Each row is where one point has got to under a steady rotation. How many ticks took it there?
The counts run from 0 to 987.
[-0.68 -0.35  2.33  1.43  0.89  2.64 -0.40  1.52 -0.33 -2.66 -0.57 -2.02
 -2.49 -0.92  1.71  0.97  0.78 -1.98  2.29 -0.54 -0.39  3.42 -2.02  1.06
 -2.32 -1.81  0.42 -0.74  1.77  0.06  0.16  1.42  3.10 -1.50  1.96  3.46
  0.48  0.17  0.74 -0.42  2.85  0.08  0.38 -1.28 -3.09  0.73] -> 528
[-0.80  1.26 -1.51  1.55  2.95  1.63 -0.45  1.21  1.24 -1.27 -2.44 -1.19
 -3.46 -1.18 -0.93  0.50  1.81  1.69  4.52 -0.60 -0.41  2.36 -1.15  2.13
 -1.13 -1.23 -1.27  1.43  0.20  0.97 -0.80  0.14  2.68  0.02  2.20  2.82
 -0.63  0.86  0.80  0.77  1.45  0.75 -1.48 -2.41 -1.68  1.94] -> 863
[ 2.27 -2.74  0.57 -1.52  3.86 -0.48 -2.02  1.22  2.20  1.57 -1.44 -1.30
 -0.25 -1.82  1.53 -0.39  0.21 -0.58 -0.77 -0.26  2.55 -1.08 -0.42  1.05
  0.40  0.13 -1.56  3.69  1.56  2.72  0.13  2.07  2.56 -0.01  2.26  1.45
 -2.26  0.89  0.50  1.99 -1.64  1.03 -2.10 -1.72 -1.21  0.30] -> 788
[ 1.15 -0.64  2.51 -0.08  2.20  0.12 -0.59  2.61  1.90  3.34 -1.28 -1.36
 -1.42 -0.15  0.00  0.54  0.76 -1.37  1.06  0.60  0.78 -0.85 -1.75  2.48
  0.50  1.21 -3.77  0.07 -0.03  2.16  0.73  0.18 -0.68 -2.16  1.26  1.72
  0.10  1.60  0.08  0.35 -1.42 -1.15  1.20 -5.41 -2.97 -0.88] -> 555
[ 0.24 -2.19  2.76 -0.77  1.38  1.11 -0.45  1.04  1.05 -0.49 -1.44  0.67
  0.27  0.97  3.05 -0.14  2.50 -2.43 -3.42  0.53  1.59 -2.06 -1.12  0.80
 -1.62 -2.72 -0.67  1.16  4.67  0.89 -1.43  1.14  0.82 -1.57  2.34  0.29
  0.08 -0.96  1.61  0.30 -0.15 -0.82  1.87 -2.32 -2.87 -0.95] -> 11
[ 1.16  0.51  0.82 -1.30  2.73 -0.44 -0.51  1.90  1.38  1.66 -2.29 -1.08
 -1.43  0.63  0.73 -0.17  2.69 -0.62  1.45 -1.73  1.54  0.16 -1.38  1.83
 -0.04  1.28 -2.24  1.48  3.23  1.80  0.37  1.35  0.79 -0.46  1.99  0.97
 -0.31  3.15 -0.60  0.57 -3.92  0.36 -0.14 -3.83 -0.78 -1.07] -> 682
[-1.95 -0.69  2.35  1.17  0.36  0.62 -1.71  0.44  0.20 -2.62 -2.26 -0.93
 -1.48 -1.94  2.11 -1.76  3.14 -0.94 -1.36 -0.83  0.98  0.35 -2.66  0.76
 -0.86  0.03 -1.07  2.02  4.07  2.93 -1.25  1.57  0.06 -2.85  1.04  0.15
 -0.84 -2.45 -0.64 -1.72  0.01  1.20 -0.34 -1.36 -2.50  0.21] -> 458
[ 1.28 -0.94  2.01  1.54  3.16 -0.82 -1.74 -1.18  1.35 -1.49  0.83  0.29
 -1.27 -1.95  1.67 -2.73  0.71 -1.98  0.68  0.11  1.08  1.54 -0.58  2.64
  0.76 -1.41  0.32  1.00  2.26  2.58 -1.11  3.99  0.93 -2.22  1.14 -1.10
  0.81 -0.85  0.31  1.12  1.07  1.31 -1.37 -1.32 -2.27  2.74] -> 513
[ 0.78 -1.20  1.73 -0.98  2.73  0.44 -2.23  1.74  0.79 -0.56 -2.12 -1.76
 -0.33 -1.30  4.00 -0.79 -0.54  0.53 -2.18  0.08 -0.85  0.33 -1.84 -0.16
  0.43 -0.72 -0.56  1.54  0.97 -0.03  0.64  1.08  1.96 -2.51 -0.05  2.39
 -1.50  0.50  1.52 -1.10  2.49 -1.75  1.01 -0.92 -5.27  0.54] -> 88
[-1.93  0.17 -0.83 -0.57  0.57 -0.21 -0.34  1.71  1.80  1.84 -1.72 -0.37
 -2.65 -0.42  0.94  0.88  1.35 -0.47  0.48 -0.71 -0.21 -0.04 -1.83  0.38
  0.72 -0.64 -1.06  0.17 -0.29  3.43  1.68  3.47 -0.79  0.07  0.67  3.10
 -2.31  2.34  1.71 -0.35  2.04 -2.09  1.27 -1.97 -4.90  0.55] -> 109
[-0.08 -0.18  1.41  0.39  2.63 -1.58 -1.82  0.73 -0.38 -0.12  2.43 -0.34
 -2.07 -1.13  1.44 -0.97  1.67  0.81 -1.72 -1.78 -0.36  0.56 -1.43  1.64
  2.59 -2.44 -0.13  0.36  1.43  3.03  2.17  4.24  1.92 -2.50 -1.22  1.59
  0.09  0.58  0.33 -0.76  1.75 -1.13 -0.56 -1.32 -3.49  0.78] -> 177
[-1.48 -0.04  0.28 -0.19  2.09  0.84 -0.81  0.91  0.65 -1.23  1.64  1.37
 -2.97  0.47 -1.93 -0.55  3.30 -2.68  1.10 -0.68  0.69 -0.38  0.41  3.18
 -1.87 -2.25 -0.51 -1.64  1.20  2.77  0.20  1.51 -0.01  1.15  2.22  2.12
  0.30  0.82  2.20  0.48  3.26 -0.46  1.53 -1.48 -4.05  0.13] -> 223
[ 0.99 -1.44  1.76  1.12  2.22  0.70 -1.50  0.38  0.95 -1.02  1.63  1.47
 -1.93  0.54  0.66  0.11  1.83 -0.72 -1.52  0.87  2.13 -1.45  0.77  2.48
 -1.09 -4.84 -0.47  1.52  2.52  1.18 -1.13  1.17  2.18 -0.16  2.74  2.13
 -0.10 -1.35  1.90  0.92  2.32  0.60  1.32 -0.85 -2.53  1.64] -> 117
[ 1.94  0.26  0.72  0.00  3.81 -0.42 -1.91  2.65  1.09 -0.17  0.61 -2.42
 -2.22 -0.63  0.04 -0.01 -0.28  0.54 -0.19  0.72 -0.29  0.09 -1.53  2.23
  0.71 -1.26 -2.10 -0.47 -0.19  0.73  1.59 -0.02  2.35 -4.23  0.77  1.62
  0.85  1.83 -2.23  1.09  0.33 -0.70 -0.95 -4.77 -2.01 -2.21] -> 161
[ 0.15 -3.26 -0.03 -1.14  3.52 -0.05 -1.16  2.22  0.69  1.34 -0.68 -2.22
 -1.43  0.13  0.33  0.49 -0.38 -0.48  0.87  0.38 -0.51  1.03 -0.15  0.39
  0.16 -2.08 -0.39 -0.86  0.11  2.22  0.63  2.49  3.73  0.34  1.16  3.86
  0.06  2.60  1.93  2.25  1.59 -0.69 -0.69 -2.00 -2.50  0.30] -> 164
[-0.12  2.23  1.74  0.05  1.82 -0.75 -0.66  1.88  1.89 -1.30  1.26 -0.50
 -2.50 -1.16 -0.32 -1.21  4.39 -2.51  1.05 -0.96  1.99 -1.06 -1.20  1.77
 -2.17 -1.41 -2.81  3.13  0.55  0.66  0.98  1.14  2.33 -1.53  2.37  0.04
  0.61  1.22 -1.05 -0.38  0.38  1.58 -0.52 -2.73 -1.48 -1.02] -> 508
[ 0.92  0.04  1.91 -1.46  3.80 -1.28 -2.57 -0.78  3.13  0.69  0.75 -1.62
 -1.46  0.19  0.86 -0.86  2.93 -1.43 -2.28  0.25  2.73 -0.16 -0.85 -0.09
  1.58  0.87 -2.08  1.42  0.92  2.48  1.93  0.52  1.60 -0.42  1.94  0.11
 -0.92  1.53 -2.55 -0.89 -0.65 -0.20  0.74 -2.74 -3.09 -0.97] -> 983
[-0.64 -0.33  1.55 -0.19  2.35 -0.58 -0.05  1.18  1.87  0.83 -1.10 -0.19
 -1.29 -3.14  2.17 -1.71  1.30 -0.04 -0.28 -0.17 -0.18 -1.81 -2.44  1.78
  1.19  0.63 -2.13  2.05 -0.15  2.68  0.83  2.25 -1.63 -1.67 -0.76 -0.03
 -2.09 -0.03  1.51 -0.23  1.72 -0.52 -1.08 -2.83 -4.11  2.44] -> 838
[ 1.69  1.87  2.38 -0.32  2.07 -1.16 -1.66  0.39  0.60 -0.53  1.37 -1.52
 -2.12 -0.34  2.47  0.39  2.42 -1.12 -1.64 -0.01  1.18 -1.13 -1.38  1.86
  0.49 -1.62 -0.85  1.17  1.99 -1.70  1.90  3.71  0.86 -1.92  0.92  1.50
 -0.60  3.41  0.05 -0.06  1.44 -1.09  1.86 -1.71 -3.39  0.15] -> 33
[ 0.20  0.04  0.77  1.45  3.94 -1.15 -2.11 -1.05  1.96  0.45 -2.14 -0.93
 -2.95 -0.17  0.50 -1.85  0.86  3.00  1.42  0.31 -0.43  2.66  0.43  1.07
  2.61  0.35 -1.09  0.63  0.72  3.45  0.39  2.35  1.76 -1.34  0.53  0.69
  0.79 -0.49 -1.19 -1.07  0.34  0.08  0.13 -2.33 -3.45  2.84] -> 179
[-0.60 -1.54  1.93  1.54  2.31  0.49 -1.48 -1.11  1.68 -2.45 -1.28  0.92
 -1.40 -1.36  1.41 -1.73  1.88 -0.31 -0.53  0.58  1.32  2.70  0.76  0.23
 -1.86 -2.45  0.89  0.68  2.56  3.19 -0.93  1.19  2.12 -1.05  2.38  0.99
  1.56 -2.51  0.53 -0.88  1.34  0.72  0.86 -1.01 -3.39  2.44] -> 260
[ 1.29  0.10  0.16 -2.00  3.67  0.44 -1.31  2.62  0.88 -0.98 -2.19 -0.44
  0.03 -1.96  2.24 -0.85 -1.01  1.21 -1.53 -1.62  0.22  2.26 -1.00 -0.38
 -1.02 -1.03 -0.33  2.31  0.46  1.58  0.83 -0.10  3.49 -1.16  1.35  3.41
 -0.79  1.24  1.63 -1.51  0.56 -0.89 -0.58 -0.51 -4.58  0.30] -> 342
[ 2.71 -2.87  1.57 -0.08  3.21  1.29 -1.45  1.55  0.54  2.71 -0.87 -0.85
 -1.41  0.19  2.24  2.29  0.03  0.81 -0.73  1.44  1.54 -0.81  0.02  1.90
  1.36 -0.97 -1.52 -0.04  1.17  1.58 -0.89  1.27  2.09 -0.07  1.88  3.81
 -1.15  1.08  2.10  1.11 -0.67 -1.04  1.03 -2.17 -3.31  2.28] -> 197
[ 0.11 -1.05  0.89 -1.54  1.61 -1.05 -0.87  4.61  0.69  1.84 -1.61 -0.82
 -1.07  0.73  0.72 -0.61  1.59 -0.66 -0.48 -2.01 -0.16 -2.11 -2.12  0.45
 -0.41 -0.84 -2.47  2.40  1.44  2.62  1.19  2.81  2.93 -0.97  0.22  1.92
 -0.78  1.65  1.56 -0.45 -1.39  0.18 -1.35 -2.44 -1.83 -2.27] -> 93
[-0.15  0.48  0.83  1.88  3.03  2.19 -0.30  0.60  0.23 -1.59 -1.81 -2.38
 -3.80 -0.54  2.20  1.11  1.49  0.98  1.36 -0.68 -2.03  0.77 -2.82  2.36
  0.51 -0.16 -0.19  2.32  1.08 -1.76 -0.49 -0.12  0.81 -1.45  1.33  0.80
 -1.86 -0.37  1.85  0.08  2.82 -1.31 -0.39 -2.09 -3.63  2.44] -> 389
[ 1.38 -0.93  2.21  0.03  3.58  0.93 -2.66 -0.76  0.63 -0.23  0.99 -2.46
 -2.70  0.32  0.32  0.21  1.83 -2.43 -1.03  0.77  1.42  0.40 -1.66  1.99
  0.57  1.08 -1.19 -2.29  2.04  1.31  0.16 -0.83 -0.36 -1.97  2.45  1.02
  0.52  1.40 -1.81  0.63  0.35 -0.77  1.51 -4.10 -2.84 -1.44] -> 890
[-0.07 -2.09  1.27 -1.49  3.10  1.82 -1.87  1.43  1.62  0.54 -3.04 -0.80
 -0.29  1.80  0.37  0.17  2.37 -1.16 -0.87 -0.49  1.65  1.03 -0.50 -0.45
 -1.90  0.18 -0.61  1.92  2.58  2.08 -0.47 -1.16  2.71  1.16  4.04  2.09
  0.11  0.54  0.14 -1.21 -1.42 -0.48  1.26 -2.09 -2.68 -2.18] -> 345
[ 0.90 -0.46  3.30  1.23  3.91  1.44 -1.92  0.50  0.89 -2.68 -1.47 -0.65
 -1.70 -2.25  1.69 -2.53  0.44  0.61 -0.72 -0.07 -0.22  1.16 -1.06  1.66
 -0.34  0.52 -0.30  2.05  2.52  1.34 -1.72 -0.39  1.82 -3.15  0.35  0.29
  0.66 -2.95  0.22 -1.98  0.84  0.86 -0.51 -1.52 -3.15  2.49] -> 817
[ 1.45  0.33  3.02  2.18  0.81  0.56  0.30  3.77  1.49 -0.01 -0.40 -0.04
 -1.75 -0.97  0.16  0.35  1.64 -1.49  2.89  0.95  2.42 -0.47 -0.12  2.10
 -2.47 -2.46 -2.51  2.01  0.98  0.08 -0.21  3.25  2.74 -1.98  2.32  2.24
  1.19 -0.18  0.99  0.88  0.25  2.06  0.34 -2.10 -1.00  1.51] -> 115
[-0.76 -1.44  0.91 -1.04  2.56 -0.15 -1.63  0.82  2.95  0.20 -4.25 -2.56
 -0.71 -1.65  3.10  0.31  1.40  1.60 -2.07  1.77  2.10 -1.26 -1.18 -1.64
  0.24  0.02 -1.66  2.33  1.44  1.16  0.75  0.67  2.78 -0.23  1.32  2.36
 -1.86  1.47 -0.01  0.00  0.71 -1.18  1.39 -2.23 -3.03  1.12] -> 645
[-1.49 -2.78  3.64 -0.59  1.90  0.26 -0.83  0.91  0.92 -0.34 -0.37 -1.54
 -0.54  2.21  1.57 -0.38  4.10 -4.48 -0.97 -0.56  0.90 -0.71 -1.23 -0.38
 -0.94 -0.84 -0.75  0.50  3.36  1.66 -0.68  2.60  1.67  0.65  2.19 -0.29
  0.43  1.36  0.94 -0.23 -1.25  0.55  0.73 -1.84 -2.46 -0.60] -> 903
[-1.27 -0.65  1.86  1.24  2.32 -0.65 -1.37 -0.74 -0.42 -0.21  0.15 -1.78
 -2.38  1.17  1.84 -1.08  1.70 -0.68 -0.09 -1.02 -1.88  2.66 -1.01  0.82
  2.14 -1.21  0.81 -1.87  2.19  2.25  1.02  4.66  0.57 -0.90 -0.14  1.03
  0.93  1.80  0.87 -0.44  1.88 -1.92  1.08 -1.71 -4.17  1.20] -> 908
[-0.29 -0.24  1.57 -0.42  2.37 -0.01 -1.01 -1.15  1.98 -0.21 -2.57 -0.68
 -0.22 -1.83  2.70 -0.24  1.50 -0.18 -2.65  1.62  1.20 -0.10 -2.66 -0.41
  0.52 -0.20 -0.96  0.13  1.76  1.73  0.60 -0.94 -1.21 -2.58  0.84  0.60
 -0.50  0.02 -0.37 -0.99  0.72 -2.77  2.48 -3.68 -5.14 -0.68] -> 552
